In the rows, 128 means zero.
Each path below is one point turned by a fixed rotation once a step. After each direction that follows a path, write how fast that rotation turns it, in degrees a step (0 if it stays still).
Each turn is a multiple of 5 degrees from 10 to 175, or 0.
Each row of a path follows its step; steps can be skipped.
path 1
step 1: [128 120 143 131 136 138 127 128 117 126 133 143 128 124 137 141 117 123
 122 126 128 127 109 132 129 125 117 138 118 123 135 133 134 141 130 132
 114 120 120 131 123 114 126 140 112 115 147 137 128 139 132 122 137 119
 126]
step 6: [135 112 127 136 121 139 126 124 133 133 104 134 113 108 132 131 111 124
 134 123 114 116 127 125 130 123 136 137 126 112 126 124 130 124 136 139
 117 132 134 132 144 135 121 130 134 134 132 126 120 128 128 115 141 132
 130]
step 8: [126 131 120 119 129 122 138 145 127 110 134 124 127 138 122 125 127 123
 138 126 118 124 122 136 135 137 148 130 124 137 116 112 151 132 149 116
 122 124 135 123 130 127 134 125 138 135 132 134 123 141 122 124 129 127
 120]
step 10: [118 136 125 123 147 130 132 126 127 141 116 119 146 132 124 138 132 117
 145 138 123 112 126 124 132 126 127 135 119 139 132 112 137 124 117 138
 130 124 132 144 132 119 124 131 114 130 118 114 134 130 131 126 121 125
 141]
step 11: [129 128 135 126 132 118 126 138 140 128 129 133 132 136 107 127 123 119
 147 131 118 122 130 134 144 114 128 118 124 128 121 126 132 136 147 123
 122 139 137 124 136 135 140 134 147 131 124 124 136 115 146 123 127 134
 123]
step 13: [125 118 125 125 141 134 139 143 122 142 128 116 134 135 123 130 133 127
 116 121 123 115 124 127 144 130 125 127 130 141 139 120 132 136 123 127
 118 136 137 138 138 107 126 117 132 126 129 124 135 134 121 151 139 129
 140]
step 14: [110 140 117 128 138 118 123 129 138 131 136 128 116 120 114 129 124 120
 134 114 123 130 134 131 138 113 134 118 130 123 124 124 134 140 140 118
 130 150 109 133 113 116 133 131 133 118 135 130 135 132 132 126 125 127
 128]
step 19: [118 121 126 133 143 133 125 125 134 125 136 134 128 126 128 129 112 112
 131 116 135 125 112 133 124 137 141 134 141 132 132 130 133 121 123 109
 131 126 135 147 130 127 115 109 139 122 131 146 135 136 129 134 130 126
 125]
[125 125 125 126 129 133 128 128 131 133 124 125 124 124 126 128 130 130
 131 128 128 128 131 125 127 127 125 124 131 127 125 127 128 129 126 127
 128 128 128 128 129 127 127 130 125 128 129 124 130 130 130 126 127 128
 127] : 95
[126 129 127 128 129 131 120 130 130 127 130 130 129 127 129 128 129 131
 127 127 127 130 129 131 128 129 128 127 131 132 131 128 124 133 128 129
 129 126 126 129 129 127 126 128 132 126 129 127 128 127 130 127 129 125
 133] : 20
[126 128 127 127 128 126 132 130 127 126 130 129 127 127 125 129 125 128
 130 131 126 128 125 128 129 129 130 125 131 135 127 129 126 126 126 130
 128 130 127 126 131 126 123 126 131 131 129 127 131 129 129 130 124 126
 126] : 130
[128 129 128 128 125 124 126 131 127 129 125 128 125 128 128 127 130 132
 130 127 130 128 131 127 127 128 129 130 131 130 128 128 124 126 131 128
 124 130 130 130 129 132 131 127 127 129 129 132 130 131 125 123 127 126
 128] : 115
[127 125 129 125 127 128 126 129 130 127 131 129 130 127 127 127 126 126
 129 129 126 132 132 124 128 124 133 130 129 128 128 129 129 129 129 122
 129 133 130 127 133 128 129 126 126 127 126 129 123 129 129 130 127 127
 127] : 130
[129 129 130 127 125 131 131 133 125 129 128 130 131 127 127 128 126 129
 125 131 129 127 126 128 129 126 127 129 129 123 130 127 126 130 123 127
 130 126 129 132 130 126 126 128 123 129 126 129 129 127 125 124 129 124
 128] : 125
path 2
step 0: [139 121 125 116 124 134 132 137 146 138 138 125 130 137 127 132 127 122
 140 129 122 127 133 129 125 132 146 128 125 122 108 135 112 142 117 128
 129 124 134 137 130 126 135 126 116 132 133 140 122 123 132 139 121 131
 127]
step 1: [143 111 126 134 129 134 133 141 112 120 122 123 135 144 133 131 129 130
 126 124 135 127 128 118 126 122 121 135 123 137 123 131 124 119 120 116
 122 141 132 138 130 134 131 119 126 137 117 138 132 113 128 117 126 142
 127]
step 3: [125 125 131 112 133 122 135 128 133 135 131 117 121 136 141 129 127 129
 135 125 113 131 137 132 134 147 127 117 144 133 122 130 133 127 120 124
 138 141 137 128 128 136 146 127 108 134 131 130 142 129 122 128 125 123
 131]
step 4: [128 128 133 119 145 139 122 117 124 112 124 135 130 137 134 139 124 135
 120 117 125 131 129 122 129 127 128 143 121 139 128 124 131 112 127 121
 142 116 132 143 122 129 132 126 130 137 135 120 138 125 133 112 120 129
 129]
step 8: [118 139 114 119 123 121 129 142 136 128 141 123 125 124 140 130 125 130
 126 135 130 135 130 142 127 134 138 128 140 115 120 133 129 136 122 124
 132 130 125 145 137 122 125 127 109 138 131 120 134 128 117 139 132 115
 124]
step 10: [122 127 132 130 128 124 147 126 130 124 133 139 138 131 133 140 127 122
 140 132 123 128 135 134 125 123 128 148 126 117 133 117 130 119 130 128
 140 112 128 126 132 106 117 127 134 119 120 134 119 124 125 126 131 120
 135]
step 18: [129 126 121 117 126 134 135 123 125 131 135 124 129 145 131 127 126 121
 136 129 139 128 135 130 125 116 126 150 121 125 133 122 129 128 110 126
 127 136 116 130 131 118 138 119 124 131 122 139 116 110 130 117 134 134
 138]
step 19: [138 132 134 126 126 121 126 139 130 119 116 131 120 139 133 131 121 127
 141 136 127 121 126 137 137 128 120 122 138 129 119 129 119 128 118 123
 133 141 120 142 128 124 133 129 106 139 128 124 137 120 123 140 139 120
 121]
[131 127 127 126 126 128 131 125 131 128 130 131 130 126 125 124 126 130
 129 129 130 133 127 126 127 130 128 130 129 129 125 128 131 135 129 128
 128 130 128 126 126 129 129 127 126 125 128 126 131 130 125 127 128 127
 123] : 125
[129 128 126 131 128 129 129 128 128 128 126 132 126 125 127 126 131 125
 129 129 130 130 126 126 126 128 127 130 129 131 130 125 131 129 129 127
 126 125 131 133 130 129 130 129 128 128 127 128 128 130 134 122 129 127
 132] : 135
[129 132 123 130 126 125 127 130 127 125 130 127 128 123 125 130 125 132
 129 126 129 127 125 127 132 126 127 126 130 129 127 130 126 126 130 127
 126 128 129 130 128 126 128 125 127 126 128 128 130 122 131 126 128 128
 126] : 100
[128 128 131 124 129 128 121 126 129 127 129 130 127 129 130 128 130 127
 129 123 129 130 125 124 131 127 123 128 130 130 128 126 127 131 124 129
 130 131 126 128 128 128 131 130 127 130 128 129 128 123 127 127 126 127
 129] : 25
[127 126 128 127 131 133 131 133 127 130 129 126 133 128 126 126 126 127
 128 127 132 126 127 130 132 131 124 129 129 127 129 130 126 130 127 131
 126 131 125 131 129 128 128 128 132 128 130 128 130 131 129 127 131 126
 130] : 65
path 3
step 2: [123 124 120 144 133 128 131 131 125 126 122 140 109 123 120 133 134 130
 113 122 125 121 122 127 115 135 136 124 136 120 122 126 134 122 136 125
 123 123 134 131 144 132 144 128 144 133 115 124 129 130 127 112 135 128
 118]
step 4: [124 121 129 138 130 122 120 123 124 129 135 125 119 133 132 130 128 116
 125 122 118 114 123 146 119 134 122 111 132 113 133 139 119 131 138 128
 117 126 133 126 135 139 127 144 116 121 135 111 129 127 124 122 129 138
 122]
step 7: [121 139 127 133 132 139 136 112 115 123 128 131 122 132 125 131 120 137
 127 145 120 120 120 128 144 125 132 126 142 116 114 118 128 125 122 124
 118 134 129 126 129 128 131 123 152 128 129 128 133 129 123 111 130 129
 126]
step 8: [145 133 108 130 139 130 119 132 120 129 127 125 122 127 128 126 123 126
 122 114 121 125 118 115 111 138 125 116 130 121 137 137 116 122 118 117
 134 139 130 129 138 136 129 129 136 130 124 133 139 119 133 127 116 134
 131]
step 11: [120 127 120 116 122 120 126 125 118 133 139 148 123 124 135 129 138 127
 119 132 129 119 115 146 129 116 119 113 141 138 113 135 124 131 121 122
 126 137 128 123 124 133 123 128 133 118 121 135 119 138 133 127 132 129
 126]
step 12: [127 123 128 132 136 127 130 128 115 128 119 119 119 123 118 120 122 133
 131 137 131 122 126 134 132 133 132 118 140 108 141 127 116 115 114 135
 132 130 137 117 119 120 113 134 142 134 129 132 127 131 128 123 135 143
 126]
step 17: [128 120 124 130 126 117 112 137 126 128 123 141 131 119 117 121 122 129
 125 120 126 106 134 139 127 133 128 118 144 117 122 124 128 129 123 146
 125 120 134 125 141 130 124 128 132 132 123 142 133 137 128 126 136 137
 117]
step 18: [115 134 120 117 126 122 141 119 109 131 123 130 111 132 113 125 138 127
 117 139 125 126 127 132 132 133 129 138 129 123 135 125 114 123 127 115
 119 128 132 129 137 135 126 147 133 123 127 128 130 126 124 128 129 127
 111]
[128 128 130 131 128 130 124 125 128 131 128 127 129 130 126 130 127 127
 123 130 127 129 129 127 129 128 123 124 127 124 128 128 128 128 130 125
 127 129 125 128 131 128 131 129 127 128 129 128 130 128 128 125 129 122
 134] : 20
[127 132 130 126 129 127 127 130 126 125 130 126 124 125 130 131 129 126
 128 130 126 126 127 127 125 124 128 129 133 127 131 125 131 129 129 130
 131 128 125 128 127 126 127 128 126 128 126 128 131 135 128 129 128 125
 130] : 70
[133 128 131 132 125 128 127 129 127 124 127 125 126 129 127 129 129 127
 126 124 126 127 125 128 128 126 128 128 127 126 130 131 127 128 125 129
 130 131 128 124 122 130 128 129 130 128 131 127 126 128 131 129 128 131
 131] : 95
[124 130 128 129 125 127 127 134 128 130 130 128 129 132 128 129 131 121
 129 123 128 130 131 129 126 132 129 126 129 128 128 128 133 131 128 127
 128 128 127 127 131 127 129 127 132 126 128 128 129 128 129 128 129 131
 128] : 55
[125 126 129 129 128 131 129 124 128 130 131 130 126 126 128 125 127 128
 129 127 123 126 131 125 126 127 133 129 128 129 128 129 128 130 130 125
 127 127 130 128 124 122 127 128 131 131 131 130 127 130 129 124 132 129
 130] : 155
path 4
step 3: [108 130 121 124 136 141 145 129 133 115 131 139 141 127 114 121 137 133
 130 128 131 119 113 124 121 130 143 135 135 136 126 123 119 127 137 130
 118 122 137 133 132 122 127 126 132 118 121 131 113 126 127 128 126 129
 128]
step 4: [132 123 121 127 132 128 134 131 131 132 140 131 139 123 129 136 139 134
 125 109 114 130 140 128 127 132 132 114 131 124 129 135 133 135 128 122
 139 146 125 137 102 136 127 135 127 122 126 126 127 123 138 127 128 136
 136]
step 5: [125 126 118 131 133 131 122 125 131 116 116 140 119 131 121 122 120 134
 132 123 131 137 126 119 140 123 129 131 117 113 135 132 117 125 134 137
 126 146 116 127 128 128 137 120 127 129 107 124 126 130 137 127 133 114
 115]
step 9: [117 122 139 132 141 142 117 129 138 127 137 136 128 107 132 136 127 130
 126 122 128 122 133 125 131 133 111 128 126 124 139 135 128 117 140 140
 120 116 127 137 134 118 123 122 117 139 137 130 129 122 126 122 115 125
 126]
step 10: [139 129 131 127 142 128 110 149 124 142 117 124 120 126 129 124 130 130
 136 135 121 125 131 137 125 133 135 118 120 124 117 122 122 115 133 122
 134 129 132 126 128 132 105 126 140 119 131 131 129 124 128 117 136 126
 137]
step 13: [138 130 111 119 125 111 118 129 140 117 124 128 134 137 131 131 130 121
 127 135 130 126 117 140 118 119 138 134 139 124 126 129 122 117 122 150
 123 119 135 136 131 126 117 120 123 133 128 134 130 118 135 114 124 129
 130]
step 15: [133 134 134 117 125 130 117 131 137 132 127 125 141 154 127 117 129 117
 128 121 145 132 126 112 130 141 124 126 126 121 139 120 136 128 132 122
 137 130 129 127 131 129 120 127 113 138 124 121 121 127 133 134 117 122
 121]
step 16: [139 138 127 130 128 118 135 120 126 116 137 129 136 112 122 114 132 114
 115 135 140 132 126 129 130 115 127 128 129 121 121 135 122 125 123 113
 125 128 139 133 127 125 110 127 149 131 128 117 124 137 129 124 130 130
 123]
[130 127 129 127 125 130 130 126 132 129 134 126 127 128 126 123 124 128
 124 127 124 127 129 131 127 124 127 130 129 129 128 128 125 129 129 129
 126 131 130 129 127 129 125 124 126 128 128 131 127 130 124 129 127 131
 130] : 145
[134 129 130 125 128 128 123 124 128 128 130 130 132 127 126 129 125 127
 129 132 127 132 130 128 128 130 133 126 130 124 129 127 128 124 128 130
 130 129 128 127 126 129 129 130 128 126 130 131 126 130 127 128 131 127
 128] : 130
path 5
step 0: [134 124 137 120 124 110 131 122 134 121 139 139 123 136 138 127 132 129
 127 141 134 131 126 126 118 124 105 120 138 114 129 117 119 130 131 130
 132 126 127 127 127 126 129 133 141 120 128 116 121 111 137 121 127 135
 135]
step 5: [118 134 139 131 130 136 118 115 127 130 125 126 134 117 121 114 131 119
 135 129 124 132 124 142 119 136 129 141 126 111 136 126 126 138 135 132
 129 114 136 133 126 126 125 115 129 125 112 140 132 132 119 123 144 127
 124]
step 10: [130 117 128 132 140 138 131 126 136 131 131 134 126 140 149 121 122 121
 134 135 133 133 125 124 122 127 124 131 121 137 120 121 123 130 115 128
 111 133 130 107 133 134 116 116 128 128 131 128 126 116 122 145 132 128
 129]
step 11: [121 132 116 123 125 127 134 123 117 111 120 126 137 128 123 128 127 135
 135 125 131 126 127 123 136 116 130 120 131 120 135 107 113 131 134 131
 134 123 128 132 140 143 125 118 135 141 130 142 128 119 119 129 141 128
 136]
step 14: [130 119 132 115 128 141 111 142 109 121 115 129 137 122 141 125 135 135
 131 126 130 138 137 133 128 130 118 142 120 124 126 125 125 123 123 131
 120 115 132 133 128 140 129 130 134 126 135 127 111 131 123 126 123 134
 134]
step 15: [116 138 132 127 130 133 125 125 127 121 121 138 141 143 121 121 117 132
 128 130 107 128 139 132 115 125 130 122 123 134 122 122 127 124 134 124
 125 133 122 119 118 127 130 134 142 142 124 135 134 138 135 107 126 121
 125]
step 18: [131 130 131 132 124 134 128 105 127 132 122 137 135 132 121 123 115 125
 137 129 132 141 134 142 121 131 117 130 123 140 128 118 119 136 119 140
 132 116 114 132 128 131 118 122 117 124 133 133 117 134 135 136 128 125
 115]
step 20: [122 123 128 123 123 126 117 132 130 141 129 138 122 139 126 128 135 138
 130 127 140 112 134 123 133 136 108 137 127 126 135 132 108 136 135 123
 119 137 129 140 122 131 119 130 126 141 140 133 127 123 120 134 132 130
 117]
[126 126 130 130 125 132 132 128 130 129 126 127 127 130 130 130 128 130
 127 128 130 123 128 125 130 127 127 129 131 130 129 125 124 127 128 129
 126 130 127 132 133 129 125 128 127 127 123 131 128 126 129 131 130 129
 128] : 40
[130 127 130 127 128 132 129 128 129 128 126 125 129 127 129 128 133 125
 130 131 128 132 128 129 128 128 127 127 122 127 133 131 130 128 127 127
 127 129 130 127 129 126 129 125 127 127 125 132 125 130 131 134 125 128
 127] : 90
[129 129 128 123 128 128 126 128 130 127 127 129 125 124 129 131 126 131
 131 127 130 124 128 126 124 130 127 131 129 131 130 132 129 126 128 127
 129 126 131 123 131 127 127 124 127 130 128 128 131 129 131 128 130 130
 126] : 100
[131 124 130 127 130 128 129 130 130 129 126 129 132 130 128 132 124 127
 130 126 125 130 130 127 126 128 130 127 134 125 125 132 126 129 127 130
 128 125 126 130 128 124 130 126 132 128 125 129 127 129 129 127 125 129
 125] : 40
[132 128 127 129 125 127 131 127 126 127 129 125 127 126 129 126 129 128
 129 131 126 130 125 127 124 128 130 126 132 130 130 123 126 129 130 128
 126 126 127 128 126 126 130 123 125 126 130 131 130 125 126 126 128 131
 124] : 60
